Each row is where one point has got to under a steady rotation. How many steps took it there?
The counts run from 0 to 837.
[ 0.80 -1.52  0.96  3.78 -1.55 -4.09  2.11  0.52  2.61  1.51 -2.61 -4.67
 -2.18  2.13  2.01 -2.88 -2.93 -1.13  3.44 -0.34 -2.46  0.70  0.95  2.22
 -0.22  1.44  2.78 -2.17  0.89 -2.30 -1.31 -1.90 -0.53 -0.27 -0.44 -0.22
 -1.79  0.88 -0.60 -2.58  0.55 -1.16 -1.93  2.23 -0.51  2.02 -1.83 -1.61
 -1.47  1.62  1.23 -0.86  2.43 -0.84  1.25 -0.71 -5.70  0.05  1.02 -2.79
 -0.75 -0.72 -1.93 -0.67  1.45  0.93 -1.71  0.10 -0.09]
335
[-1.94 -1.16 -0.13  2.37 -0.41  0.20 -2.83 -1.20  2.02  1.79 -1.04 -3.37
 -3.37  0.63  1.73 -1.02 -3.03  1.90  3.22 -0.06  0.58 -1.24  0.71  1.02
  1.25  1.42  4.12 -2.62  1.57 -1.62  0.35 -1.19  0.07  2.51 -1.22  1.22
 -5.48 -1.13  2.77 -2.85 -0.83 -1.09 -0.97 -0.47 -1.24  1.09 -1.21  0.13
  1.12  2.59 -1.82  0.89  2.03 -2.51  2.65 -1.05 -3.32  0.03 -1.49 -2.36
 -0.34  1.05 -3.43  2.78 -0.31  0.10 -1.18  1.59  0.32]
247
[-0.25  2.08  0.44 -0.99  1.02  1.88 -3.56  1.38  3.22  0.76 -0.22  0.33
 -2.88  0.65 -0.09 -3.44 -0.41  3.54  3.64 -2.36 -1.60 -1.33  0.87 -2.70
  2.11  0.24  1.83 -2.37 -0.80  0.31  1.58 -0.14 -1.17  1.35 -0.03 -1.30
 -4.57  1.82  4.75  3.43 -1.58  1.00  1.01  1.89  0.12  0.22 -1.30  3.45
  3.17 -0.16 -1.11  1.41  1.83 -2.38 -0.01  1.83  0.10 -0.07  2.37 -0.13
 -1.17  0.95 -1.66  4.38  0.29  1.14  0.48 -1.85  1.88]
162
[-1.21  2.85 -0.76 -0.59 -1.17  2.47 -1.57 -2.77  1.33 -1.11 -1.53 -0.99
 -1.76 -0.02 -0.35 -2.62  0.01  1.24 -0.89 -1.33  0.20  0.66 -2.12 -0.79
  1.21  1.24  2.50 -0.07 -1.11 -2.03 -0.25 -0.65 -0.77 -0.44 -3.21  2.45
 -3.60 -2.50  0.51  1.67 -1.16 -2.63  2.89  2.67  1.57  0.37 -1.69 -1.22
  3.60  0.83  0.82  0.85 -1.97 -3.40 -3.44  1.23  1.00 -3.40 -0.20  1.37
 -3.15  2.08  0.36  2.91 -0.64  2.74 -2.29 -1.38  2.79]
124
[-0.93  2.76 -0.11  1.43 -1.59 -1.48  2.14 -2.31  2.38 -2.28 -1.03  1.89
 -0.65 -2.30 -1.97 -3.24 -0.77  0.48 -2.24 -0.45  2.00 -0.34 -0.41 -0.96
  1.01  2.05  2.96 -0.52  0.61 -3.11 -2.06 -0.94 -1.17  1.47 -0.53  1.67
 -3.76 -0.06 -0.36 -0.32  0.65 -2.74 -0.76 -1.79  0.46  2.51 -3.24 -0.02
  0.92  3.24  0.45  2.00 -0.94 -5.11 -0.14 -0.70 -0.54 -4.88  0.38 -1.52
 -1.90  0.49 -1.07  4.89 -1.05  0.69 -2.70 -0.04  2.32]
9
[ 1.24  3.30  1.52 -0.17 -1.87  0.08 -1.05 -1.00  4.58  0.51 -1.80 -2.61
 -1.96  1.41 -1.10 -4.74 -1.57 -0.66  0.81  1.31 -1.34  0.05 -1.73 -0.64
  0.05  0.47  2.89  1.66 -0.84 -0.22  0.03 -0.37  2.08 -3.69 -0.81 -1.63
  0.83  0.38 -2.14  2.58  0.93 -3.67 -0.17  4.69  1.61 -0.09 -0.93 -1.59
 -0.07  1.59  0.93  0.88 -1.06 -0.85 -4.15  2.54  0.29 -1.51  1.13 -1.52
 -3.86  1.40 -0.10  1.37 -0.16  3.35 -3.06 -1.60  2.76]
304
[ 0.60  3.40  0.83  1.51 -0.31  2.49 -2.25 -3.13  3.26  0.95 -0.98 -1.43
 -4.44 -0.26  0.65 -6.15 -1.90  2.29  1.09  1.64  1.48 -1.01  0.79 -0.75
  0.32 -1.22  3.14 -0.48  0.66 -0.25  0.54  0.52  1.19 -1.80  0.76  0.68
 -4.40  0.42  2.31  2.07 -1.00 -1.35  0.74  1.49 -0.16  0.20 -3.49 -0.89
  0.18  2.51 -1.23  1.49 -0.72  0.10 -0.90  0.61  2.03 -0.57 -1.20 -0.45
 -3.99  0.60 -2.54  3.91  0.13  5.18 -1.72  0.33 -0.28]
571
[ 1.54  1.18  1.23 -0.98  0.48 -2.06  1.18 -0.61  5.20  0.83  0.91  2.75
  1.41 -2.84 -0.89  0.01  0.88 -2.15  4.00  1.26  0.03 -0.65 -0.91 -1.93
 -1.62  1.18  0.39  1.32 -0.29  1.94 -0.75  0.41  0.39  1.22  3.33 -2.01
 -1.62 -1.58  0.43 -1.46 -1.26 -3.43 -0.01  5.81  0.60  3.14 -4.26  1.17
  0.72 -2.08 -0.31 -2.40 -0.32 -0.83 -1.58 -1.19 -0.01 -2.61  2.75  0.58
 -2.45  1.40  1.03 -1.47 -2.20 -0.61 -4.37 -2.48  1.43]
330
[-1.35  1.51 -1.00  3.72  0.14  1.36 -1.37 -0.40  0.81  0.41 -3.10 -1.01
 -1.48  1.62  1.38 -1.75 -1.97  1.44  0.09  2.28  2.19 -0.18 -0.98  1.28
  0.07  0.48  2.20 -2.21  1.13 -2.73 -0.27 -0.32  0.36  2.25 -2.53  2.04
 -4.66 -1.70  0.55 -1.91 -0.07 -3.62 -0.81  1.40 -2.78  4.11 -1.65 -0.13
  2.16  2.80 -0.19  2.27 -0.43 -3.27  0.03 -2.86 -0.50 -3.37 -0.05 -2.96
 -1.32  2.59 -3.05  3.20 -0.46  0.72 -3.82  0.52  0.78]
84
[ 2.29 -1.01  1.25  2.36  0.20 -2.31 -0.77  3.65  3.61  6.14  2.71 -0.46
 -1.49 -2.06 -2.01  0.64  0.53  0.66  4.57 -0.24 -0.33 -0.94  2.71 -0.45
  0.85 -0.44  2.28 -1.90 -1.23 -1.46  2.74 -0.71 -2.21  2.38  2.25 -2.69
 -1.51 -1.20  0.10 -3.19 -2.14 -2.17 -1.78  0.83  0.24  2.58 -2.09  2.50
  1.50 -0.80 -1.98 -0.36  3.16 -0.89  2.76 -0.21 -2.41 -0.45  1.87 -4.05
 -2.84  0.97 -2.12  0.46  1.28  0.35  0.86 -2.26  1.69]
131
[ 2.92 -2.13  0.70  2.93  0.12 -2.77  0.26  0.14  3.59  3.40 -2.31 -3.87
 -1.96 -1.09  0.20 -0.67 -1.21 -1.49  3.93  2.96 -1.05  1.50  0.98  1.20
  0.09  1.74  4.01 -0.27  0.66 -2.67  1.39 -0.86  2.42  1.14  0.29  0.35
 -2.45 -1.96 -1.43 -3.94 -1.44 -2.95 -1.39  3.81 -0.57  2.56 -3.07 -1.56
  0.42 -0.95 -1.21 -1.32  0.34  0.24  0.63 -3.01 -2.79 -1.28  0.68 -1.94
 -2.64  1.57 -2.74 -1.14  0.61  0.83 -2.73 -0.02 -1.67]
245
[ 0.36  2.05  0.77  0.37  0.44 -1.97  0.10 -1.70  2.51  0.40  3.20  4.55
 -0.19 -4.15  0.66  0.14  1.15  1.43  3.49 -1.65 -0.38 -2.73  1.73 -3.14
 -1.72 -1.50  0.27  0.41 -0.65  3.11 -0.48  1.18 -2.34  2.63  3.20 -1.08
 -4.95 -1.19  3.43  0.02 -1.31 -0.80  2.65  2.58 -0.52  2.08 -3.63  4.05
 -0.53 -1.41 -0.07 -0.65  0.39 -2.40  0.65  0.52  1.19 -1.79  2.37  1.61
 -2.46  1.59 -0.26  0.88 -1.44 -1.44 -2.97 -0.43  0.78]
724
[-0.20  0.04  0.91 -0.27 -1.54 -0.57  0.63 -1.66  0.47  2.44  2.91 -2.00
 -1.65 -3.88 -0.82  2.15  0.28 -2.21  2.52 -4.44 -1.22 -0.50  1.81 -1.69
  1.15  0.17  4.21 -1.12 -1.44 -0.27  3.04 -0.41 -2.87  1.36  0.88  2.01
 -4.68 -1.08  1.58 -1.07 -2.58  0.01  3.60 -0.72  3.27 -2.16 -2.34  1.63
  2.33 -1.84  2.24 -2.02 -0.54 -2.95  2.21  1.64 -0.59 -2.89 -1.49 -1.53
 -1.64  2.45  0.71  0.81 -0.82 -1.15 -0.38 -0.67  3.24]
93
[-2.17  2.77 -0.33 -0.98 -1.55  1.69 -0.01 -4.31  1.67 -3.02 -1.70 -1.82
 -2.56  1.03  1.57 -4.16 -1.45  0.10 -0.02 -0.69  0.47 -0.50 -2.73 -0.42
  1.22  0.99  3.42 -0.71  0.70 -0.51 -2.07 -0.97 -0.46 -1.17 -1.68  1.59
 -4.39 -0.62  2.21 -0.50  0.01 -2.66  2.48  1.35  1.05  0.60 -2.02 -0.51
  1.79  2.68  0.90  0.99 -0.82 -4.45 -1.99  1.94 -1.30 -2.43 -1.06  0.64
 -1.34  0.61 -0.51  3.13 -2.02  2.21 -4.44  0.74  2.50]
302
[ 0.74  1.18  1.91  0.11 -1.90 -3.72  2.83  0.00  4.03 -2.59 -0.69  2.20
 -0.14 -1.08 -1.43 -1.98 -1.20 -0.64 -0.29  1.58 -1.12  1.63  0.41 -1.59
 -0.57  3.58  1.57  0.55  1.06 -2.58 -2.93 -2.16 -0.66  0.96 -0.30  1.02
 -0.48  0.03 -1.33  1.64  0.45 -3.79  0.27  3.50  0.90  2.25 -4.26 -0.76
 -0.22 -0.77  0.75 -0.81 -0.43 -3.11 -4.56 -1.04 -1.36 -2.74  2.62  0.58
 -4.06 -0.32  1.14  1.00 -0.69  1.53 -2.44 -2.07  1.21]
404
[-1.31  0.84  0.34  1.11  0.90 -1.37 -0.01 -3.51  2.47 -2.07  1.20  3.90
 -0.57 -1.75  2.28 -2.03  0.78  2.58  2.30 -0.68 -0.83 -2.32  1.21 -2.83
 -0.18  0.20 -0.73 -0.72  1.55  1.60 -2.18  0.42 -1.88  3.49  1.15  0.68
 -4.91 -0.46  4.20 -0.33 -0.40 -0.95  2.05  1.51 -1.48  4.28 -3.29  2.19
 -0.20 -0.11 -0.90  0.95  1.28 -3.73 -0.66  0.20 -0.55 -0.96  3.86  1.56
 -1.61  0.81 -0.90  1.96 -1.36 -0.42 -4.30 -1.36  1.01]
709
[-0.97  1.61  0.12  3.39 -0.70 -4.11  0.86  1.43 -1.31  0.31  1.14  3.38
  2.32 -1.11  0.95  2.47 -1.13  0.87  0.47  1.31 -0.29  0.20 -0.23 -0.83
 -0.74  1.13  1.12 -0.70 -0.78 -1.52 -1.30 -2.56 -0.41  4.32 -1.59  1.54
 -5.66 -2.03 -0.40  2.50 -0.96 -1.97  1.04  3.32 -2.66  3.21 -1.94  2.61
  1.07 -0.63 -0.66  0.46 -3.10 -4.51 -2.00  1.20  2.22 -4.42  0.77 -1.15
 -2.91  1.23  0.31  0.48 -0.53 -1.70 -2.51  0.18  1.07]
313
[ 0.70  1.97  0.12 -1.33  0.62  1.40 -2.22 -2.83  3.42 -0.57 -1.01 -0.32
 -1.63 -1.11  1.16 -2.04  0.34  1.54  1.44  3.05 -1.51  0.39 -2.54 -0.04
  1.22  1.55  2.30  0.19 -0.13 -2.69  0.77 -0.36  1.50 -0.13 -0.99  1.63
 -3.51 -3.83  0.72  1.49 -1.96 -3.34  3.98  5.24  0.86  1.96 -2.56 -1.62
  2.53 -1.67 -0.28  0.52 -1.24 -1.42 -4.82  1.37  2.56 -2.53 -0.19  2.19
 -4.89  1.01  0.25  0.84 -1.54  2.57 -3.26 -1.59  0.21]
786
[-0.07  0.18 -0.33  3.09 -2.35 -2.16  0.44  0.17  0.30  3.74  0.87 -1.00
  0.01 -2.37 -1.21  0.07 -1.08 -1.38 -0.20  0.80  1.89 -0.45  0.76  2.26
 -0.45 -0.30  3.29  0.19 -1.21 -2.96  0.03 -1.72 -0.83  1.60  0.16 -0.11
 -2.52 -3.02 -2.12 -4.44 -2.05 -3.63 -1.06 -0.80  0.62  3.43 -1.18  0.06
  0.54  2.90 -0.46  0.50 -0.58 -3.75  1.08 -0.07 -2.37 -3.85 -2.94 -3.76
 -2.74  0.89 -0.68  1.55 -0.56 -0.37 -1.94  0.19  2.63]
348
[ 0.31 -1.29 -1.05  2.93 -0.25 -2.31  0.53  2.24  1.75  0.48 -0.22  1.74
 -1.95 -0.38  0.00 -0.64  1.20  3.89  0.05  0.79 -3.63  1.04  0.87 -0.52
  1.43  1.99  0.47 -1.82  0.76 -4.30 -0.75 -2.14 -2.27  5.43 -1.09  2.64
 -4.07 -2.17  0.35  0.21 -1.31 -1.11  1.83  2.30 -1.75  4.31 -2.67  0.96
  2.72 -3.11 -0.43  1.44  1.78 -3.01 -1.06  0.25 -1.47 -1.63  3.56  0.59
 -3.77  0.23 -0.41  0.21  0.15  2.36 -0.36 -2.22  0.16]
46
[ 0.74 -2.41  0.73  2.12  0.31 -0.19 -0.53  0.10  3.32  2.92 -2.57 -3.87
 -2.65 -0.69  1.50 -0.77 -1.85  0.58  5.08  0.85 -0.53  1.18  0.22  1.23
  1.10  1.56  3.12 -2.38  1.27 -2.87  0.78 -0.24  0.51  1.55  0.55  0.49
 -3.98 -0.57  0.98 -4.39 -0.77 -2.12 -1.32  1.77 -0.54  2.02 -2.04 -0.61
  1.19 -0.75 -1.61 -1.57  3.25 -0.30  2.53 -2.75 -4.63  0.20  0.64 -1.17
 -0.38  1.35 -3.52  1.54 -0.16  0.25 -0.93  0.68 -1.02]
246
[ 1.01  2.25  0.98  0.40 -0.40  1.25 -1.96 -0.08  2.99  3.78  1.26 -4.37
 -2.39 -2.53 -3.07 -0.86 -0.12 -2.85  1.81 -0.66  1.02 -0.51  0.07 -0.86
 -0.05 -0.93  4.25  1.96 -2.17 -1.57  4.72  1.59  0.46 -2.74  0.20  0.15
 -2.26 -1.78 -1.61 -0.36 -2.42 -2.18  1.11  1.78  2.71 -0.62 -2.06  0.06
  1.10  0.43  1.15  0.05 -1.96 -0.02  0.92  0.14  1.16 -3.08 -2.21 -2.83
 -3.46  3.38 -0.36  1.62  0.86  2.55 -1.40 -1.13  2.11]
701
[ 0.81  1.12  1.18  0.19 -0.31 -1.87  1.09 -0.77  3.23 -2.69 -4.65 -1.50
 -0.95  2.79  1.86 -0.91 -2.62 -0.17  2.06  1.43 -1.09  2.83 -1.72 -1.69
  2.12  4.76  3.51 -1.59  1.30 -2.24 -1.28 -1.51  1.91  1.74 -1.30  1.37
 -3.82  0.54  0.88  0.73  0.37 -1.38 -0.49  5.48 -0.86  0.76 -1.96 -0.53
  3.31 -0.50  0.15 -2.04 -0.38 -2.44 -3.05 -1.19 -1.11 -1.70  2.96  0.29
 -0.12  0.06 -0.79  1.95 -1.04  0.01 -3.26 -0.51 -0.24]
390
[ 0.30  1.53  2.61 -0.11 -2.93 -4.92  3.01 -2.75  2.46  1.61  2.33 -1.11
 -0.45 -3.86 -1.04  0.05 -1.45 -3.71  2.27 -2.00  0.04  0.33  1.44 -2.11
 -0.15  1.17  4.81  0.30 -1.06  0.69  1.17 -0.94 -1.93 -0.01  2.18  1.22
 -4.02  0.88  0.56 -1.22 -1.62  0.32  0.21 -0.56  3.16 -2.27 -4.11  1.57
 -1.15  0.38  1.30 -2.32 -2.37 -1.69  2.10  1.56 -1.86 -3.62 -2.27 -2.04
 -2.14 -0.04  1.98  1.25 -2.07 -1.43 -2.31  0.28  2.43]
257
[-0.45 -0.38 -0.18  1.34 -0.88  0.06 -0.47 -0.55  1.68  1.18 -1.70 -0.37
 -0.29  0.65 -0.12 -0.41 -0.99  0.91  0.53  3.61 -1.08 -0.72 -2.24  0.52
  1.74  3.08  2.59 -1.07  1.03 -3.63 -2.27 -2.27 -0.55  2.98 -2.89  2.42
 -2.99 -4.98 -0.23 -2.36 -0.84 -4.76  0.78  2.65 -0.45  4.04 -1.29 -1.93
  3.12  0.68 -0.40  0.84  0.31 -3.19 -3.38 -0.77 -1.55 -3.50  0.66 -0.15
 -2.91  0.89 -0.07  0.93 -1.32  1.35 -3.52 -0.21  0.44]
478
[-1.22  4.52  0.83 -0.65 -2.97  0.89 -0.95 -3.72  2.33 -1.62 -2.64 -2.70
 -1.86  1.06  0.45 -5.18 -2.37 -0.36  0.18  1.10  0.09 -0.52 -2.11 -0.16
  0.36  0.82  3.28  0.62  0.42 -0.67 -0.36 -0.24  1.20 -3.66 -1.30  1.10
 -1.66 -0.71 -0.76  2.61 -0.39 -3.14  0.87  2.70  1.58  0.40 -2.23 -0.70
  0.52  3.22  0.00  1.90 -1.38 -3.29 -3.00  2.56  1.19 -2.43 -1.38 -0.41
 -4.16  0.18 -0.32  2.24 -0.77  3.32 -3.30 -0.06  2.76]
303
[ 0.45  3.75  1.44  0.42 -0.51  0.87 -2.39  1.73  3.28  1.54  0.70 -0.59
 -2.69  0.12 -0.92 -3.38 -2.28  1.63 -0.12  1.44  0.58 -1.98  0.80 -1.28
  0.74 -1.23  2.42 -1.13  0.17 -0.09  1.83 -1.58  0.74 -1.75 -0.51 -2.24
 -0.93 -0.28  0.78  3.58 -2.48 -2.71 -1.39  2.13  0.12  1.97 -0.57  1.56
  1.28  1.43 -2.05  2.66 -0.32 -1.84 -2.89  3.37  2.60 -1.73 -1.26 -2.35
 -4.28 -0.08 -1.68  3.02  0.41  2.69 -1.35 -2.18  2.76]
557
[ 0.07  3.51  1.03  0.05  0.00 -2.31  0.30  0.70  0.51  0.70  2.67  2.89
  1.40 -2.43 -0.61  0.53 -0.97  0.65 -0.10  0.14 -0.26 -0.66 -0.57 -3.00
 -0.57  0.99  0.99  0.87 -2.34  0.24  0.40 -1.26 -0.96  1.00 -0.29 -0.31
 -3.67 -0.78 -0.11  4.72 -0.92 -1.59  0.71  4.34 -1.15  1.96 -2.25  3.07
  1.43 -0.76 -0.13 -0.18 -3.86 -3.13 -2.33  1.99  4.88 -4.16  0.65 -0.36
 -3.78  0.42  1.06  0.47  0.07 -0.78 -3.87 -1.01  3.50]
328
[ 0.64  0.24  0.46  1.15 -2.37 -3.89  1.11  3.82  1.06  1.19  1.03 -1.73
  0.51 -1.48 -0.95  1.92 -0.47 -1.82 -0.25 -2.28 -3.46  2.33  0.26 -0.97
  1.37  2.81  1.82 -0.60 -2.72 -2.39  0.94 -2.88 -1.83  2.51 -2.13  0.66
 -2.21 -1.51 -3.99  1.42 -2.22 -1.35  1.40  3.78  1.48  0.40  0.03  1.80
  3.05 -2.39  1.99 -0.50 -0.95 -3.55 -2.45  3.35  0.33 -3.41  0.65 -2.16
 -2.34  1.67  1.79 -1.17  1.02 -0.63  0.64 -2.22  3.97]
667
[-0.35 -1.38  0.03  4.12 -1.47 -2.77  0.03 -0.18 -1.66  1.81  1.16 -1.64
 -2.97 -1.37  1.84 -0.27  0.90  1.67 -0.57  0.65 -2.46  0.38  0.96  1.38
  1.30  1.35  2.90 -2.23  0.16 -5.75 -1.03 -2.05 -2.30  4.71 -1.43  3.86
 -4.55 -3.06  0.08 -0.25 -2.96 -0.91  3.97  1.21 -0.19  2.46 -2.68 -0.34
  0.27 -1.44  0.57  1.10  0.21 -1.70 -0.30  2.32 -1.54 -2.29 -0.30  0.03
 -3.48 -0.07 -0.52  0.18 -0.18  2.13 -0.74  0.37 -0.06]
209
[-1.80  0.68 -2.24  1.92 -0.88  1.26 -2.64 -0.74 -0.38 -1.11 -0.58 -0.88
 -2.58  1.30  2.41 -2.94  0.46  4.29 -1.11 -1.50 -2.22 -0.62 -0.29  0.55
  0.57 -0.62  0.60 -1.61 -0.41 -2.88 -0.36 -1.50 -2.55  0.52 -2.31  2.26
 -4.17 -3.27  0.70  3.07 -1.63 -1.44  4.60  1.73  0.01  1.60 -0.65  0.38
  1.85  0.85  1.06  2.32 -0.73 -4.11 -3.04  3.36  0.43 -1.76  1.23  1.12
 -3.62  0.69 -0.94  1.43  0.67  2.88 -0.43 -0.41  1.71]
517
